In the rows, zero is written as 128.
A state moves one step at a time under one of 6 hidden systems, and each row is a state written as 18 numbers. Each run below is a few steps of one system.
trace 1, Buku (11 x 18):
[[ 70 109 105 134  50 155 127 148 113  83 121 144 166 141 106 112 150 133]
 [124 119 131 106 137 124  95 178 124  97  83 120 157 126 188 171 178 159]
 [190 141 156 128 163 125 132 137 170 122  94  75 167 167 124 109 150 117]
 [113 158 148 145 184  69 144  96 141 142 129 138 169 128 127 113  70 115]
 [136 129 143 159 161  91 143 135 109 119 166 145  53 107 104 141  78 121]
 [140 131 101 162  78 148 164 115 101 157 129 170  69 156 121 126 111 134]
 [ 99 143 115 103  91 202 137 110 112 121 140 170 117 108 174 107 161 128]
 [ 98  83 113 105 133 174 115 159 146 123 153 107 161 121 146 140 193  84]
 [150  79 125 119 147 111  80 118 152 168 125  99 191 132 117 162 171 150]
 [143 141 154  96 124  94  78  88 169 115 106  93 144 126  79 130  92 151]
 [ 88 171 129 133 124  76 133 146 108  88 117  87 123 138  97 135  47 137]]
trace 2, pof:
[[123 151 126 116 147 101 142 158 110 140 159 137 163  80 154 104 119 115]
 [161  90 151 156 118  89 146 142 143 140 143 127 114 101 111 154 145 104]
 [135 153 145 162  99 136 102 100 143 176 112 139 122 140 125 135 123 147]
 [ 82 141 163 126 121 154 114 107 109  96 147 119 108 148 127 105 114 118]
 [ 95 102  89 137 155 137 144 152 117  96 123 134 118 142 132 165 133 131]
 [180 118 102 106 134 143 124 136 133 135 114 144 143 130 138 115 159 158]
 [129 139 141  87 111 118 135 107 158 138 124 112 156 118 134 108 114  93]
 [ 98 147 133 157 151 100 130 150 122 139 159 104 138  96 116 152 102 117]
 [163  97 141 165 122 100 122 137 110 128 132 152 109 136 100 136 137 161]
 [136 151 142 114  86 145 120  96 144 130  83 145 101 159 150 127 118 134]
 [ 82 168 128 126 142 164 145 144 114 106 147 107 131 139 150 107 116 102]]
trace 3, lubol, 11 rows:
[[121 100 171 117  79 117 117  92 108 127 143 168 126  96 136 121 147 140]
 [ 86 141 124 122  91 162 106 139 160 114 113 105 116 132 131 161 139 108]
 [115 123 127 142 153 144 110 155  98 119 144 102 172 154 118 112 148 156]
 [146 101 139 109 154 100 137 109 147  83  94 133 141 130 124 143 135 138]
 [156 173 110 126 143 115 120 148 155 154 108 116 114 140 132 128  90 125]
 [125 140 149 146 134 102 162 114  90 141 160 131 127 126 128 103  96 124]
 [114 118 125 157 121 119 154 125 137 112 127 170  96 100 137 162 132 119]
 [143 130 128 136 104 164 108 145 121 157 132 145 105 148 149 119 152 128]
 [ 99 112 139 106 120 162 137  92 124 127 140 119 153 136 143 116 150 112]
 [111 109 101 120 158 144 107 139 157 112 144 117 145 105 104 152 142 124]
 [163 100 130 116 125 103  93 136 124 141 125 108 140 148 100 126 129 154]]
trace 4, lubol (11 x 18):
[[106 136 182 123  53 145 100  79 159 177 168  95 143  92  99 112 128  86]
 [ 26 117 134 160 110 124  69 130 123 104 152 115 162 111  85 168 122 146]
 [138  97 140 135 123 117  82 158 100  57  87 111 111 173  97 152 147 202]
 [160 173 115 102 123 128 157 133 137  90  39 114 152 196 158 105 109 150]
 [133 190 119 118 203 109 185 165 122 110 140 122 147 105 170  93  86  92]
 [170  87 143 184 183  73 182 149 127 158 167 166  96 100 130 149 131  90]
 [163 129 147 160  88 146 117  68 149 214 123 190  76 119 150 147 140 133]
 [ 50 149 137 104  72 213  98  78 123 148 175 137 103 130 131  95 119  97]
 [ 46  53  78 112 130 167 115 150  95  82 176 104 150 121  96 166 169 131]
 [200  70  98  92 115 127  85 157 142  95  84  98 165 140  98 153 201 199]
 [173 189 152  63 103  96 101 122 175 130  64  70 197 154 133  82  97 131]]
trace 5, Buku:
[[ 96 170 126  94  98 190  49 111 136 122  92  90 161 166 137 122 143 181]
 [ 91 107 140  87 166 109 137 142 117  36 118  66 189 150 117 121 130 130]
 [173 124  92 160 191  46 148 182 143 115  85 124 158 127 117 177 115 156]
 [232 181 161 132 130  79 148 123 132 158 104 148  98 136 133  77  80 141]
 [ 87 187 162 151 114 125 207  94 122 132 150 152  90 109 158 102  65  60]
 [ 85 110 119 203 152 167 150 165  86 145 203 175  83 100 141 145 157 109]
 [164  46 116 123  93 188 100  96 132 171 128 189  94 165 140 130 205 139]
 [ 85 139 104  37 105 218  77  55 181 146 118  96 151 125 146 131 147 120]
 [ 62  95  97  85 155 123  88 161 123  92 180  36 207 104  72 141 131 126]
 [177  66 114 135 115  12  99 172 124 103  80 107 173 125  73 188 132 197]
 [209 233 167 120  83  74 117 129 161 108  28 113 106 146 129 110  63 173]]
trace 6, zevul (11 x 18):
[[ 81 188  79 158 109 133 141 106  97 194 114  93 148 161 136 167  77 165]
 [123 113 155 117 132 128 132 152  74  32 161 149 123  95 108  82 142 162]
 [142  99  97 135 104 107 132 168 182 128  55 151 123 164 149 177 149 100]
 [175 187 152 114 162 153 133 116 110 173 132  88 153 133 173  97 138 147]
 [ 90 111 156 148 148 107 163 108 153  98 167 144 142 108  92 100 107  62]
 [122 118 105 165 151 106  94 145 128 173 140 159  86 108 129 190 120 152]
 [172 119 140 104  79 169 123  86 103 131 129 121  89 160 107  95 138 160]
 [ 54 153  89 109 100 156 156 114 138  99 112 134 164 125 146 132 113 106]
 [127 102 119 132 169 115 106 210 104 106 155 105 150 112 138 145 162 133]
 [199  86 154 134 119  92 129 102 159 142  90 123 156 150 109 140 158 140]
 [122 213 139 112 130 134 112  86 167 150 114 120 136 111 137 106  73 120]]
trace 7, Beg, 11 rows:
[[113  85 133 143 136 150  86 151 125 137  94 140 141 156 183 186 200 157]
 [166 129 155  94 167 180  97  87 166 111 114  83 145 157 115 101 163 134]
 [ 73 135  98 100 173  98 129 109 154 120 136 107 186 126 111 125  78  98]
 [149 119  99 128 156  70 130 157  95 117 152 118  99  90  91 161  88 169]
 [188 148 131 144  55  98 150 131 127 133  79 147 104 155 110 113 104 149]
 [ 97 201 158 131  95 152 160 127 110 133 119 145 128 120 197  99 116 104]
 [105  93 154 173 172 142 158 174 108 105 176 139 118 120 149 131 170  84]
 [164  70 120 163 162 135 111 101 159 174 113 167 128 154 126 165 175 146]
 [128 147 126  71 123 183  82  53 172 162 135 113 113 135 115 104 109 124]
 [ 42 119  92  98 115 134 131 132 114 100 175  84 151 111  87 131  91 100]
 [145  89  88 137 112  82 117 186  88  87 117 134 145 102  95 170 148 198]]
trace 8, Bov, 11 rows:
[[ 91 157 191 148  97 172  87  83 165 111 120 157 102  93 149 145 156 127]
 [ 74 116 131 151 143 172  98 148 131 123 142  85 139 199 107 122 135 103]
 [116  93 107 121 180 120 137  94  91  95 114 130 152 151 132 158 137 186]
 [166 134  80  86 136 128 115 145 176  95 103 125 116 116  99 125 114 134]
 [140 149 119  96 113  87 142 152 107 165 136 101 156 130 148 106  93 113]
 [138 140 167 163 123  93 168 132 111 106 142 137 121  71 133 142 129 129]
 [145 136 147 179 111 124 104 156 158 152 114 167 105 144 129 126 134 111]
 [115 137 160 120 125 161 129  88 110 148 130 129 106 168 166 113 129 119]
 [ 86 121 104 145 155 173 160 106 133  97 152 132 123 123 110 137 135 113]
 [129  82  80 122 148 132  93 153 125 141 146 148 142 132 115 138 150 149]
 [162 107 130  74  98 126 115  98 137 131 113  99 134 124 122 140 139 148]]
trace 9, zevul:
[[167  96 174 126 199  85 149 164  71 120 160 118 139 133 164 104 148 128]
 [173 111 138 159 131 120 164  80 205 144 108 166 110 101 106 153 141  92]
 [111 184 116 124 129 163  85 115 121 209 170 140 108 128 141  96  84 125]
 [ 67  74 148 122 103 134 158 102  70  89 177 117  94 127 108 138 125 116]
 [122 107  69 151 106 158 110 151 145 108  97 155 136 113 116 188 176 175]
 [162 127 133  63 106 145  81 141 124 132 102  95 168 175 149  80 151 146]
 [ 95 144 148 110 149  92 171 114 154  93 118  69 179 111 128 147 101  85]
 [159 146 131 194 179  72 110 187 139 134 148 140 135  93  92 139 108 148]
 [190 119 173 133  98  87 126  93 122 152  95 172  76 167 133 107 101 142]
 [ 94 206 123 134 106 186 183  91 132 128 121 137  79 124 167 124  93 100]
 [ 80  96 101 165 161 170 149 189  79 116 192 157 130 132 141 109 159 104]]
trace 10, Bov:
[[100 115 137 110 138 109 118 144  74 124 140 129 120 159 154 121 111 138]
 [153 123 112 141 127 140 171 126 134  95 105 127 105 120 125 159 147 141]
 [145 150 108 126 128 140 112 149 149 159 125 155 156 135 137  89 130 120]
 [116 108 164 103 137 116 142 109 112 125 154 117 125 112 154 130 131 103]
 [125 129 118 175 136 130 135 126 151 138 135 122 124 111  98 166 129 128]
 [133 125 134 123 114 129  88 123 116 142 129 146 129 153 118 105 120 153]
 [103 130 131 101 104 137 147 108 123  96 112 108 114 134 139 144 119 121]
 [122 147  99 154 147 136 138 168 126 123 133 123 152 123 124 131 132 137]
 [162  97 147 121 137 100 124 137 121 123 122 150 138 133 140 118 147 134]
 [139 150 138 119 126 128 139 104 163 140 112 118 112 123 140 144 115 104]
 [106 152 132 155 141 134 132 131 113 145 166 124 130 128 115 105 103 119]]
trace 11, Beg, 11 rows:
[[ 94 105 155 129  94 153 102 174 106 145 177  99 165 145 132  90 165  86]
 [106  72 154 142 151 112 122  99 132  96 114 126 164 108 133 195 181 155]
 [163 160 128 123 159 134  66 135 185 119  94 108 126 148  96 124 116 150]
 [103 148 132  91 134  88 143 105  97 132 125  94 151 168 132 101  61 123]
 [121 147 105 157 147 104 193 146 104  77 136 143  99  84 121 157 103 137]
 [186 129 112 166 108 116 130 179 124 161 110 182 106 151 138 105 138 133]
 [135 136 173 106 101 157 152  74 123 167 126 139 117 135 192 113 149  98]
 [ 73 127 128 159 157 180 136 125 160 121 184 123 132  97 114 137 153  74]
 [117  55 102 138 146 117  69 134 120 149 150 151 140 143  94 155 151 160]
 [153 123 124  68  86 145  95  70 151 117  87 100 113 142 106 149 123 169]
 [ 87 191 107 102 108 137 131 155 133  94 125  76 178 123 114  97  89 115]]
trace 12, pof, 11 rows:
[[156 150 186  95 125 132 126 104 153 144 113  98 144 146 161  91 133  92]
 [ 73 155 134 173 183 114 158 116 139 130 157 107 135 117 115 152  88  90]
 [151  92 110 167 164 114 115 141 100 139 161 180  86 125  99 137 128 164]
 [157 113 120  84  59 158 129  78 135 145  96 149  85 155 136 123 129 135]
 [ 56 184 111 107 101 181 139 133 125 114 143  96 155 113 147 113 116 105]
 [107  69 117 145 168  99 129 193 101  92 165 128 176 101 115 142 169 129]
 [209  91 136 119 126  94 100 111 172 153  76 138 138 129 128 170 165 162]
 [132 207 167 107 105 133 101  84 160 154 113  81 134 147 118  85  69 116]
 [ 51 142 139 170 166  88 167 153  73  83 168 121 115 127 114 134  69 109]
 [188  85  91 171 143 118 150 169 106 112 109 197  70 130 133 165 165 173]
 [183 154 133  84  68 195 124  88 165 172  85 155 124 165 173  74 155 110]]

Which system made each of these runs?
trace 13 (2 x 18):
[[138 199 167 144 112 190 172  32 156 143  86 141 142 141 171 101 138 130]
 [ 41 139 120 132 194 162 117 166 136 109 203 156 125 107 141  92 109  51]]
	Beg
trace 14:
[[120 169 128 158 129 139 103 102 132 138 105 144 147 171 107 100 101 161]
 [ 87 124 126  91 139 127 137 131 105  72 130 139  99 143 145 117 101 118]]
	Bov
trace 15, 2 rows:
[[201 129  77  85 103 155 112  99 138 174  87 141 112 143 139 142 141 186]
 [116 167 140  62  83 162 142 109 150 119 150  93 162 100 126  61 113  80]]
	Beg
trace 16, 2 rows:
[[115 149 151 140 179 155 121 119 150  90 136 116 184 108 125 116 161 136]
 [137  88 124 118 183  79 100 143 157 132 132 133 129 139 111 139 108 107]]
	pof
trace 17:
[[141 139 160 143 161 103  61 207 176 101 145 129  75  61 122 159 137 110]
 [184 113 147 172 101 106 140 100 110 195 102 104 114 227 105 120 113 142]]
	zevul
trace 18, 2 rows:
[[ 99 141 114 140 176 116 150 121 158 115 129 147 144  76 151 174 126 114]
 [172 112 129 145 144 109  94 160 128 160 157 126  98 138  90 114 115 135]]
	Beg
trace 19:
[[ 71 163 113 144 146 121 139 118 106  83  77 171 110 165 166 155  89 162]
 [159 140 106 129 168 169 173 169 100  91 131 138  65 157 154 105 132 125]]
	lubol
trace 20 (2 x 18):
[[105 107  85 154 119 107 135 172 149 135 137 154 124 106 111 160 122  97]
 [172 115 147 125 106 125 107 127  95 163 130 127 126 133 149 131 156 176]]
	zevul
trace 21 (2 x 18):
[[139 148 137 148 172 140 131 125 144 123  95 126 171 195 133  91 132 129]
 [116 142 121 105 204 107 145 102 130 117 132 145 117 122 149 132  86 122]]
	lubol
trace 22, 2 rows:
[[101 107 117 146 193 130 126  93 130 138 108 145 105 163 159 190 132 146]
 [165 130  90 106 159 174 124 101 134 123 146 125 100 141  87  94 119 150]]
	Buku
trace 23 (2 x 18):
[[102 156 108 135 126 194  64 152 148 145 117 121  41 193 128 143 109 122]
 [111 102  97 107 126 178 183  87  58 117 141 106 156 190 132  94 139 150]]
	Bov
trace 24, 2 rows:
[[111  91 131 124 151 166 163 110  84 100 137 114 134 174 146 122 160 133]
 [132 111  79 121 167 147 138 117 170 109 114 153 153 105 117 155 152 134]]
	Bov
trace 25 (2 x 18):
[[116 109 122  75 133  78 158 164  86  42 152 131 110  96 112 101  89 124]
 [182 123  94 164  94  85 166 189 150 147  78 147 120 118 146 182 148 126]]
	zevul
trace 26, 2 rows:
[[120 152 169 113 120 124 123 107  92 113 158 142 112  68 152 118 123 155]
 [117 110 139 164 107 122 132 169 155 103 117 125 107 150 108 145 135  87]]
	Beg
trace 27, 2 rows:
[[ 79 187 101  74 105 158  89 145 144 104 110 145 154 108 165 102 110 132]
 [119  92 145 128 146  91 143 201 101 101 144  63 140 147 129 147 141  95]]
	zevul
trace 28:
[[104  95 100 102  84 164 141 108 135  85 159 186 104 107  88  87 129 107]
 [ 92 112  78  92  93 144 109 168 116 157 124 118 126 120 172 181 148 126]]
	Buku
trace 29 (2 x 18):
[[172  98  98 125  70  64 151 177 145 141  63 185 161 116 170 155 153 127]
 [185 210 197 118 123 148 109 128 162 165 115  89 117 101 180 108 137 111]]
	Buku
trace 30 (2 x 18):
[[137 173 154 148 173 148 174 152 141 105 146 120 104 100 158 116 127  83]
 [138  91 111 181 164 123 151 138 136 182 158 174 132 142 120 124 142  94]]
	pof
